Turns in one plane each, and the order they were made in; the first pair answered:
turn fud:
[-22.0,  20.4,  37.5,   1.4,  -1.1,  15.4,   5.9,  13.2,  13.7, -44.2,
  31.1,  -3.6] => [-28.6,  31.8,  31.2,  -2.1,  10.0,   3.3,  23.6,  10.3,   6.8, -33.7,
  32.8,  21.3]
[ 15.9,  -5.8,   3.3,  17.0,   2.1, -13.6,  -3.7,  -1.9, -30.2,  17.2,
  12.8, -10.2] => [ 12.0, -16.7,  -3.4,  18.4,   7.5,  -2.2, -16.6,  -2.6, -21.4,   0.9,
  16.4, -24.8]
[ -0.1,  -4.2,  -5.6,  -2.8,  17.1, -31.2,  -5.5, -11.0,  33.2, -37.4,
  -1.6,  23.1] => [ -0.4,  -2.0,  -5.4,  -7.1,  18.9, -38.3,   0.0,  -6.7,  25.1, -23.1,
   4.0,  35.8]
[ 24.2,   2.0,   6.2,  28.7,  18.3, -16.6, -15.4, -12.3,  18.0,  -3.5,
  17.4, -12.7] => [ 11.1,   6.6,   6.1,  20.2,  23.9, -14.8, -18.4, -13.1,  26.6, -25.7,
  15.8, -10.8]
turn fosak:
[ 18.7,  -4.7,   4.0,   8.0,  -6.5,  -8.3, -22.6,   9.5,  12.0,  -9.7,
   8.8, -13.5] => [ -3.3,   5.6,   9.9, -10.3,   4.8,  -0.3, -16.2,   5.1,  25.9, -28.9,
  -5.0,   1.6]
[-11.6,   7.1,  18.9,  -3.7, -21.6,  28.1,  17.3, -28.1,  -0.5,  10.6,
  -0.6, -17.9] => [ 15.6,  -2.7,  21.1,   4.3, -27.1,  12.2,  -2.7, -24.6,  -1.9,  21.9,
  10.9, -25.2]
[ 20.1,  -5.3,  10.5,  -3.8, -29.5,  20.0,  -2.7, -31.3,  -4.0,  -2.4,
  -9.2,   6.6] => [ 20.8,  -5.8,  14.1,  -6.2, -30.3,  15.3,  -8.9, -31.0,   6.8,  -5.7,
  -3.6,   2.4]
[ 12.7,  -5.5,  -3.4,  11.3,   1.4,   2.2, -24.0,   3.7,  12.4,  -7.1,
   6.8, -10.5] => [ -3.2,  -2.0,  -1.2,  -3.9,  11.3,   5.9, -21.4,   3.6,  24.0, -19.7,
  -4.3,  -5.3]
turn mab:
[ 15.5,   2.1,  -3.1,   4.1,  -6.9, -17.0,  25.0,   9.6, -14.8,  31.4,
   3.4,   3.5] => [  6.8,  10.4,  -6.2,  -7.8,   0.3, -19.9,  24.6,   1.9,  -6.5,  20.7,
  -7.8,  25.0]
[ 13.5,  -4.1,  -9.9,  13.0,  -2.0, -29.2,  43.3,  17.7,  -6.7,  14.6,
  -1.4,  11.3] => [ 12.4,   0.3,  -6.2,   3.5,   7.2, -39.1,  41.0,  17.8,   2.6,  -3.6,
  -4.7,  22.0]
[  8.5,  12.3, -47.6, -26.3,  12.7, -22.8,  33.4, -11.2,  -8.4,   1.8,
  -9.3,  19.4] => [ 26.3,   0.3, -42.9, -17.3,  22.1, -38.9,  -2.1, -10.8,   6.2, -14.3,
  -8.2,  10.7]

(2 to 3 turns a pair)
[ 18.6,   5.3,  12.9,  21.0, -12.4,  -3.3,  -2.9,   4.5, -18.6,  28.7,
   3.7, -28.4] => [-14.0,  36.1,   7.6, -22.2,  -0.6, -14.8,  19.3,   5.8,  -4.0,  -1.2,
 -13.6,  29.7] => mab, mab
[-39.7,  36.2,   4.8, -26.1,  -2.5,  23.3,  13.8,  -7.4, -10.6, -19.7,
 -22.4,   9.5] => [ 13.3,   1.2,  12.3,   4.5,   6.7,   5.4, -55.8,  -2.0,  10.4, -34.6,
  -2.8, -40.7] => mab, mab
[ 40.5, -29.0,  -0.7,  25.5,  -2.1, -21.4, -39.3,  -4.7,   4.8,   1.4,
  14.8, -29.6] => [ 27.1, -11.2,  -7.3,  22.0, -23.3, -18.1,  17.3,  -1.9, -28.9,  51.5,
  12.5,  14.9] => mab, mab, fosak
[-30.4,   4.3,   1.5,  -9.1,  13.6,  53.4, -18.1,   3.4,  15.7, -62.5,
 -17.4, -42.0] => [ 27.3, -23.9,   6.3,  20.8,   1.8,  13.9, -60.2,   5.1,  15.3, -29.4,
   0.2, -66.2] => fosak, fosak, fosak
[ 27.8, -16.4,  -9.4,  10.0,  15.7, -30.5, -57.0,  -4.0,  25.5, -19.2,
  10.9, -19.6] => [  9.9, -28.0,  -4.1,  23.1,  -1.2,  30.9, -31.7,  -1.3,   3.3, -10.5,
  12.4, -57.4] => mab, fud
[ -9.1, -19.9,  15.6,  -6.6,  22.9,  -9.6,  -9.9,  10.3,  37.4, -22.1,
 -28.8,  15.2] => [  1.6,  -9.2,  15.6,  -6.0,  15.6, -33.6,  11.6,  10.9,  19.8,  13.2,
 -21.5,  43.9] => fud, fud
[ 38.7, -13.7,   3.5,  28.5, -27.0, -15.0,   8.2,   0.6, -31.9,  73.3,
  15.1, -27.6] => [ 39.6,   0.5,  -2.7,  11.6, -17.9, -58.1,   5.0,  -1.5, -26.0,  70.2,
  11.5,  19.9] => mab, fosak
